In the rows, zero is written as 128.
Where one turn sends some rows of the set: a few examples, then the rows asked:
q_171: [139 111 144 106 157 126 147 119 131 128 154 118 100 135  76 120 128 130
 112 118 101 127 140 159 146 159 148 107 136 121 130  94 121 141 102 127
 128 105  96 144 122  99 144]
q_318: [119 126 100 132 177 127 149 120  85 141 124 138 114 132 100 113 162 104
 137 106 100 103 135 134 126 143 112 132 109 156 166 111 149 128 130 127
 145 125 122 107 147 108 145]
q_121: [128 124 141 103 161 126 131 103 133 140 134 118  98 131  67 122 141 127
 111 112  77 132 138 144 128 156 150  98 131 125 130  93 114 138 100 122
 127  97  89 141 127  88 126]
q_263: [144 126 134 124 138 111 127 110 157 152 132 126 120 138  57 133 126 118
 124 101  88 115 124 135 120 157 166 104 123 111 131 120 111 133  93 107
 150 116  96 138 146 112 137]
q_891: [122 153 131 123  97 111 116 146 118 126 138 128 103 117 112  98 145 106
 123 127 121 160 139 140  99 131 115 108 118  88 115  89 177 141 127 144
 150 143 122 134 157 128 136]
q_735: [155 128 129 111 192 142 148 131  91 130 153 126  97 116 111  90 155 125
 128 125 109 114 135 140 120 145 114 151 142 145 153  80 127 134 121 114
 156 112 120 134 150 123 138]
q_254: [146 140 125 107 197 141 131 115  93 140 132 126  96 113 102  92 169 121
 127 117  86 118 133 126 103 141 116 143 137 148 151  79 121 132 120 108
 155 103 113 131 155 111 120]
q_712: [138 125 146  97 153 134 142 105 136 137 162  99  91 113  72 112 132 136
 108 116  90 138 140 143 127 159 137 109 138 122 127  98 110 144 101 120
 141  91  95 138 130 105 137]
q_61: [135 144 124 123 102 101 101 138 109 131 108 132  94 110 101  98 138 116
 133 126 117 152 134 137 102 128 120  99 107  93 113  89 172 143 126 148
 134 146 115 138 168 117 121]
q_882: [152 149  98 110 168 111 127 117  90 147 118 137 114 118  91 100 159 107
 140 108  95  98 121 126  86 137 123 141 130 132 152 108 119 129 112  99
 177 125 125 132 173 128 134]
q_181: [151 131 142 156 139 126  92 148 116 149 119 127 113 107  78 122 139 120
 135 146 121 137 104 106 105 129 134  98  96 113 120 101 152 136 144 139
 128 117 108 130 175 146 101]
q_747: [125 160 123 114  98 125 121 150 119 151 148 123 115 121 109 104 147  93
 119 135 124 162 129 144 103 120 123 109 123  82 131  91 167 128 131 144
 146 124 104 126 163 136 150]
q_95: [150 127 136 116 134 116 130 107 158 153 148 108 112 121  58 122 120 127
 123 101  96 121 126 128 113 159 153 111 126 109 127 128 103 136  94 106
 158 105  98 136 149 130 140]
q_680: [135 147 112 103 108 118 103 139 107 158 116 120  98 113  91  96 144 101
 126 125 124 160 126 127  90 126 121 102 110  87 125  99 153 121 134 156
 127 108  93 131 167 148 132]
q_39: [127 141 164 156 126 133 108 152 143 133 146 126 108 117 104 108 148 116
 128 126 123 157 132 102  93 142 125 120 105 106 115  91 164 126 138 136
 146 126 119 132 160 159 115]
q_693: [136 122 103 124 171 133 155 120  84 140 147 115 102 106 102  98 147 123
 137 111 117 106 137 133 127 146  98 144 113 153 161 118 142 137 130 128
 154 118 125 106 154 127 153]
q_9: [131 144 150 151 132 140 107 154 127 144 151 122 121 117  88 120 153 105
 122 141 125 152 111 101  92 138 124 109 107 109 121 104 152 124 146 141
 145 104 114 126 160 168 117]
q_382: [158 141 102 109 164 115 141 128  90 138 140 132 114 119  97  96 150 109
 139 111 114  98 123 133  94 142 117 151 135 129 151 112 121 129 115 104
 180 125 130 135 166 147 148]
q_901: [149 117 137 123 135 113 140 121 156 144 153 121 121 140  65 129 117 120
 122 104 108 115 127 143 128 162 162 114 128 109 130 124 113 133  94 112
 153 116 101 140 139 130 152]
q_232: [138 131 156 156 133 123  93 144 133 137 116 127  99 109  93 107 141 126
 138 125 119 149 126 100  96 139 130 112  92 110 113  90 160 129 137 138
 131 129 113 136 171 149  99]
q_494: [153 139 101 118 168 108 139 132  89 138 123 150 122 137  97 106 156 100
 140 112 106  93 122 141 101 140 130 144 131 131 155 105 129 125 113 105
 172 135 129 137 163 128 144]
q_218: [145 148 116 120 104 111 106 143 108 154 113 127 107 110  99 106 133 108
 131 140 121 148 123 150 116 112 132 100 112  85 130  88 167 138 130 143
 130 137  97 130 178 114 133]
q_301: [123 142 101 124 172 134 140 104  90 153 130 116 104 101  96 104 163 118
 135 106  87 111 134 121 112 137 101 134 112 155 162 113 139 140 127 115
 159 115 120 100 162 105 135]
q_516: [148 126 124 117 200 133 138 129  87 131 125 146 104 134 105 101 164 115
 131 122  96 108 132 142 121 143 127 140 134 148 154  75 131 127 121 116
 142 117 115 137 148 106 126]
q_165: [124 148 125 112 103 110 106 137 112 132 121 124  91 112  99  90 147 109
 126 118 120 164 139 123  83 138 110 104 110  92 109  97 164 133 129 155
 138 125 115 136 157 144 125]
q_568: [136 138 163 167 126 125 104 153 140 131 133 132 111 115 106 116 139 123
 135 134 120 145 127 115 112 132 136 116 101 107 118  82 172 138 134 128
 142 147 120 134 171 133 110]
q_5: [112 123 126 131 147 131 139  97 147 160 132 113 110 127  71 131 137 121
 123  94  80 128 140 132 139 153 142 104 105 135 148 119 134 134 110 124
 131 108  90 105 138  89 141]
q_579: [128 119 129 123 142 137 146  97 146 159 154  89  98 102  73 117 122 137
 123  99  96 130 142 129 140 155 129 115 109 132 145 127 126 143 110 124
 140 101  93 105 146 108 148]
q_801: [125 102 128 132 146 129 154 113 142 147 149 112 108 132  76 125 122 124
 125  99 109 123 143 144 154 162 139 113 106 132 147 124 136 132 112 136
 125 110  95 111 130 112 158]
q_277: [141 144 154 167 128 133 110 159 128 141 149 129 131 115  97 131 142 111
 127 155 122 139 107 123 117 123 135 105 110 107 127  93 166 142 142 127
 148 133 118 126 171 134 119]

q_712 goes to q_735
q_568 goes to q_61
And these:
q_494 goes to q_263
q_181 goes to q_680
q_318 goes to q_5

Where one turn sends some rows of the set: a few examples, then the rows asked:
q_375: [137 117 129 133 118 125 144 108 165 135 127 104 151 121 124 152 124 105
 119 100  94  98 105 128 150  99  85 171 116 164 141 150 110 133 137 140
 126 135 137 115 173 127 118 118]
q_650: [129 105 123 135 138 101 161 119 154 122 121 132 143 132 126 104 117 138
 157  97 110  99 150 138 162 112 110 162 120 141 180 131 120 126 134 124
  98 124 132 115 175 154 156 116]
q_894: [129 150 143 129 136 100 143 129 157 112  91 130 119 111 143 111 128 123
 146 127 128 128 138 121 161 116 127 130 154 132 154 187 161 149 151 140
  73 134 123 108 171 166 121 125]
q_23: [118 146 137 128 142 104 152 118 126 104 141 173 103 126 155  90 102 138
 127 130 102 108 149 117 185  69 112 161 102 137 142 139 141 131 157 121
 105 125 158 108 142 163 127 140]
q_182: [151 157 131 108 121  99 144 119 137  85  98 130 109 132 166 124 130 138
 119 116 113  99 111 132 186 108 109 152 118 153 149 145  76 161 131 146
 124 121 154 121 158 165 124  95]
q_917: [123 132 127 108 120 114 127 117 143 133 120 106 145 146 138 138 112 143
 135 149 137 102 147 121 129  84 103 175 125 145 125 148 144 163 152 146
  99 135 116 121 113 160 115 107]
q_325: [113 173 128 126 155 113 143 118 135  93 109 142 124 107 151  80 103 134
 109 124 120  88 118 102 167 118 101 157 122 115 152 140 123 115 176 125
 106 134 155 121 137 174 140 132]
q_84: [135 120 151 128 164 135 116  89 129  88 131 139 149 101 149 139 114 134
 129 124 126 113 129 114 187 104 108 160 121 135 148 152 140 140 141 158
  92 138 167 144 163 168 107  91]
q_559: [158 150 147 125 118 131  98 108 166 114 126 132 144 101 114 106 129 117
  91 121 115 130 120 142 144 109 111 150 107 115 145 152 132 168 162 154
 128 129 131 121 167 165 151 112]
q_658: [158 166 138 165 134 134 131 110 145  90  76 154 103 117 131 113 107 138
 131  99 142 117 135 104 159 112 101 137 119 155 151 142 134 151 137 136
 130 140 118 109 156 165 119 138]
q_225: [150 140 161 104 123 121 144 125 178  86 140 144 139 105  92 130 131 132
 122 115  92 112 130 120 144  87 102 139 109 139 140 180 138 148 126 144
  84 123 131 116 139 175 117 128]
q_907: [ 93 109 114 117 109 109 120 127 128  89 119 131 123  93 113  90 131 113
 103 142 117  95 123 140 166  79 125 156 104 168 145 162 113 137 145 137
 115 140 152 104 162 153 148 126]
q_578: [146 151 130 157 135 149 138  95 134  87  89 157 112 121 122 116 104 118
 130 108 149 127 138 100 160 109  98 144 111 158 145 148 130 151 133 132
 134 152 124 100 149 167 104 138]
q_872: [142 115 135 135 128 126 143 104 167 135 119 108 143 126 125 127 112 103
 116  98  87 105 115 131 149  79  88 175 104 165 126 152 120 140 132 135
 121 135 144 122 158 114 112 106]
q_692: [121 142 127 116 153 142 128 101 171 104 159 115 111  87 138 136 153 134
 142 117 116 134 143 120 173  87 118 131 140 151 155 162 130 148 146 149
 131 125 121 104 150 145 101 114]
q_666: [112 139 122 117 133 137 106 128 139 111 129 117 118 102 122 126 112 136
 101 104 141 112 120 143 128 102 100 113 126 141 139 153 122 151 146 127
  72 141 123 106 173 131 119  90]
q_595: [145 152 131 152 159 121 121 131 137 118 128 146 112  97 152 127 129 142
 116 122 116 124 121 158 152  97 102 140 146 131 145 177 131 147 121 129
 121 142 160 131 124 158 151  97]
q_710: [120 130 152 100 147 144 157 105 166 109 105 104 111  87 134  95 100 127
 135 128  87  82 120 110 143  92  95 163 122 135 172 151 111 147 156 132
 128 142 137  97 142 170 117  96]
q_869: [135 121 131 102  96 129 155 118 171 113 128 102 116 135 150 134 137 116
 120 105 110  98 132 127 151  93  92 146  92 141 134 178 103 149 146 156
 122 144 146 124 190 128 127 127]
q_491: [128 143  96 119 134 129 111 113 171 122 112 119 124 135 136 125 131 137
 113 151 131  99 162 112 148  79 111 180 126 137 142 156 122 169 140 166
  98 131 135 137 115 131 133 128]
q_947: [101 154 147 133 146  96 158 114 123  93 136 163 109 119 145  84  99 139
 115 139 102 104 130 133 179  78 114 170 120 133 145 139 147 128 150 131
 106 121 152 110 151 169 124 136]
q_118: [125 136  92 108 135 132 116 122 175 112 124 109 109 118 132 133 136 133
 116 164 124 104 156 106 140  73 119 167 127 146 134 155 116 160 145 156
  92 142 140 137 130 137 119 125]
q_365: [111 142 160 139 135 138 133 126 137 108 112 137 100 107 115 141 138 144
 137 133 139 115 140 103 159  93 117 155 119 105 128 141 113 140 149 131
  82 113 155 134 189 160 143 112]
q_297: [136 129 132 114  97 122 143 126 163 120 120  87 124 133 143 133 131 117
 127 110 115 105 128 106 160  85 104 142  81 142 137 179 100 148 161 153
 123 153 139 118 173 135 131 144]
q_598: [115 154 115 122 147 123 154 121 163 108 110 118  92 130 127 105 151 140
  76 147 124  88 141 145 147  86 104 133 109 129 146 149 107 145 171 136
 106 121 170 106 144 163 130 101]
q_385: [154 154 138 169 139 131 162 133 139  92 131 153 116 116 127  97 107 138
 133 107 148 108 147 137 166  99 102 132 101 174 141 148 148 149 122 143
 116 155 127 135 153 168 132 117]
q_281: [112 102 149 146 127  93 173 128 158  94 122 132 104 122 130 118 136 127
 108 105 134  96 135 143 171  96  70 145 125 171 124 168 119 154 134 142
  84 136 132 113 176 171 130 116]
q_80: [109 111 122 143 141  95 137  87 152  96 128 101 153 129 125 109 124 148
 110 138 103  98 130 127 162  85  93 144 142 141 173 151 148 129 165 131
 111 125 133  97 145 181 100 116]
q_813: [117 111 122 107 132 121 118 108 151 128 126 100 136 130 136 138 103 139
 122 153 135 119 138 117 115  83 107 175 132 149 131 142 142 157 159 139
 104 145 121 120 130 155 115 100]
q_69: [147 126 126 151 154 130 130 101 160 118  95 122 114 103 153 134 146 120
 123 103 104  85 137 140 174 119  70 145 130 134 152 134 110 157 165 140
 136 157 140 103 167 176 129 131]
q_687: [144 157 131 173 131 151 165 126 135  96 136 142 110 113 117  95 100 123
 126 123 152 110 149 122 163  95  95 139 101 159 141 147 130 160 120 133
 114 163 123 131 160 166 124 120]
q_586: [112 175 134 140 148 105 141 114 137  97 108 136 130 117 145  78  97 129
 114 114 124 102 103  97 172 108 102 166 124 125 147 126 115 134 178 125
  94 147 146 133 135 163 132 123]

q_118 goes to q_385
q_869 goes to q_947
q_595 goes to q_666
And these:
q_559 goes to q_365
q_80 goes to q_69
q_872 goes to q_586
q_917 goes to q_578
q_182 goes to q_907

Where one turn sends some rows of the set: a few examples, then the rows asked:
q_242: [135 144 128 125 126 115 104 135 113 128 127 124 128 157 122 123 122 147
 125 134  82 135 106 140 149 152 118 144 113 128 108 127 135 135 110 158
 130 106 148 123 129 159]
q_698: [125 131  82 124 161 147 124 115 141 129 128 118 136 113 131 120 137 139
 113 126 143 117 127 130 137  66 114 120 119 157 139 145 103 128 122 115
 130  96 125 129 128 144]
q_458: [136 127 118 151 153 137 165 137 120 141 139 135 141 126 183 130 118 122
 137 138 114 149 120 134 137 146 111 134 110 148 150 121 144 128 123 122
 125 160 154 124 127 108]
q_888: [125 123  95 114  93 108 113 136 129 148 152 119 140 134 112 107 109 136
 113 139 103 128 117 138 122 155 114 124 119 119  96 130 135 131 139 169
 131 131 137 133 133 155]
q_358: [122 110 137 103  74 133 123 117 140 125 146 113 133 137 129 125 108 146
 138 124 112 126 120 136 130 103 107 121 136 114 177 121 142 118 131 156
 139 121 111 139 144 154]
q_110: [123 107 130  97 147 118 114 116 148 147 124 121 164 133 133 100 114 112
 137 130 153 131 133 121 136 131 128 107 129 116 131 144  85 132 154 142
 125 125 145 140 131 124]
q_771: [127 113 102 139 146 136 139 134 112 140 152 105 103 124 126 128 117 144
 138 138 136 112  98 126 129 126 120 131 130 128 119 126 192 126 131 129
 108 164 119 122 131 128]
q_719: [124 119  89 134 144 148 134 123 112 135 150 124  95 110 124 125 110 138
 143 137 129 129 115 125 122 129 109 132 122 126 114 132 196 129 137 118
 108 153 115 137 136 126]
q_312: [131 115 136 108  84 138 120 107 137 117 138 130 129 139 120 126 101 146
 144 122 100 131 128 139 140 113 103 128 126 113 179 121 144 122 127 148
 144 107 116 144 140 154]
q_100: [102 146 106 102 106 123 109 121 116 144 151 119 129 135 135 120 139 137
 104 161  98 149 107 134 129 135 123 118 110 128 100 150 152 138 120 158
 119 107 131 141 139 155]
q_450: [119 136 151 110  84 137 136 104 121 134 142 108 131 147 129 130 110 152
 136 140  95 129 125 121 136 104 119 124 125 110 173 118 141 128 128 143
 152 111 115 136 138 146]
q_725: [136 125  95 135 144 145 127 126 100 131 150 104  94 121 130 134 124 143
 141 131 127 121 107 117 135 127 127 142 121 122 120 129 187 138 121 114
  99 152 119 140 127 119]
q_746: [128 129  73 126 145 141 131 117 141 141 135 109 144 109 122 113 127 138
 113 123 145 108 137 121 128  73 118 118 121 149 132 138  92 131 136 116
 138 111 124 129 125 137]
q_340: [135 112  88 138 137 138 159 128 130 142 153 140 145 114 175 126 119 111
 124 142 126 150 123 137 133 151 113 123 107 145 150 131 149 133 128 124
 113 159 148 141 125 106]
q_186: [130 115 106 142 133 135 161 146 129 146 152 124 143 114 189 126 117 118
 133 134 127 146 118 131 122 139 110 127 119 148 145 123 139 124 131 130
 119 176 146 129 134 107]
q_167: [125 121 151 104 172 123 109 113 140 133 107 130 154 146 141 111 123 119
 145 130 139 139 124 127 151 128 127 117 124 123 140 145  90 132 136 137
 126 106 152 133 130 129]
q_67: [125 120 135  91 147 132  94 121 139 132 118 119 147 125 153 108 123 116
 151 116 143 148 136 116 137 118 128 123 128 120 130 151  79 136 140 130
 114 115 140 153 139 122]
q_960: [119 126 144 100  76 138 121 112 127 126 147 103 128 140 141 132 121 150
 135 131 106 131 119 125 135  96 120 124 131 113 177 125 140 126 120 147
 135 113 109 145 142 148]
q_349: [130 128 103 133 139 147 151 133 119 136 151 129 135 113 197 134 133 116
 131 140 121 159 120 130 132 136 118 132 108 148 149 135 146 135 117 117
 107 154 144 145 131 103]
q_237: [106 145 139 119 108 114 114 155 120 146 137 110 127 140 143 115 117 150
 129 135  93 140 105 133 118 130 107 134 130 136  92 128 134 119 131 167
 140 132 135 112 150 161]
q_959: [108 127 157 101 156 126 116 126 139 147 114 118 151 132 155 105 115 121
 152 129 140 146 133 115 126 114 119 114 133 127 123 143  85 125 153 137
 136 125 142 129 146 127]
q_708: [135 127 106 147 149 142 140 133 101 137 140 112  95 124 123 128 104 148
 152 127 120 119 115 117 127 132 114 145 125 124 112 119 183 129 135 116
 119 160 122 124 132 122]
q_46: [134 139  89 131 158 150 121 124 135 127 121 115 132 112 132 119 125 145
 128 110 133 118 136 122 133  68 109 133 121 156 133 136  89 128 127 110
 140 102 128 127 130 140]
q_635: [132 119 107 140 157 145 125 136 111 123 139 121  91 124 132 133 117 145
 151 125 127 125 100 132 135 126 109 144 128 132 123 128 194 125 122 122
 105 151 121 126 136 132]
q_792: [129 137 105 103  96 128  79 144 120 122 142 119 117 127 143 121 127 141
 131 116  93 150 115 136 129 136 113 147 120 127  99 140 130 135 113 154
 111 114 131 150 143 156]
q_259: [149 115 104 142 143 141 144 143 127 126 142 136 136 118 188 133 121 119
 141 120 119 151 118 138 140 146 109 142 113 148 155 125 138 131 116 122
 108 159 151 139 128 108]
q_155: [135 131  97 138 163 137 132 127 138 134 122 110 143 125 123 119 126 146
 121 117 140 102 125 127 139  73 114 127 125 156 140 129  91 125 128 121
 143 109 133 112 124 143]
q_129: [102 125 138  90 159 131 114 105 140 144 122 128 153 129 150 108 131 113
 134 147 146 152 129 121 135 116 127 101 122 124 130 159 100 134 146 133
 122 106 138 144 140 126]
q_592: [122 127 132 106  83 139 133  93 129 130 143 125 133 140 117 126 105 144
 134 140  96 133 134 129 137 114 112 120 119 107 174 124 147 129 132 141
 149 103 115 146 136 148]
q_152: [118 132  91 133 158 141 138 123 142 141 126 117 140 112 127 113 120 141
 120 125 142 112 133 127 123  68 104 116 125 158 130 136  98 119 141 121
 149 112 126 114 134 144]

q_46 goes to q_152
q_592 goes to q_312
And these:
q_719 goes to q_635
q_186 goes to q_349
q_237 goes to q_100
q_959 goes to q_129

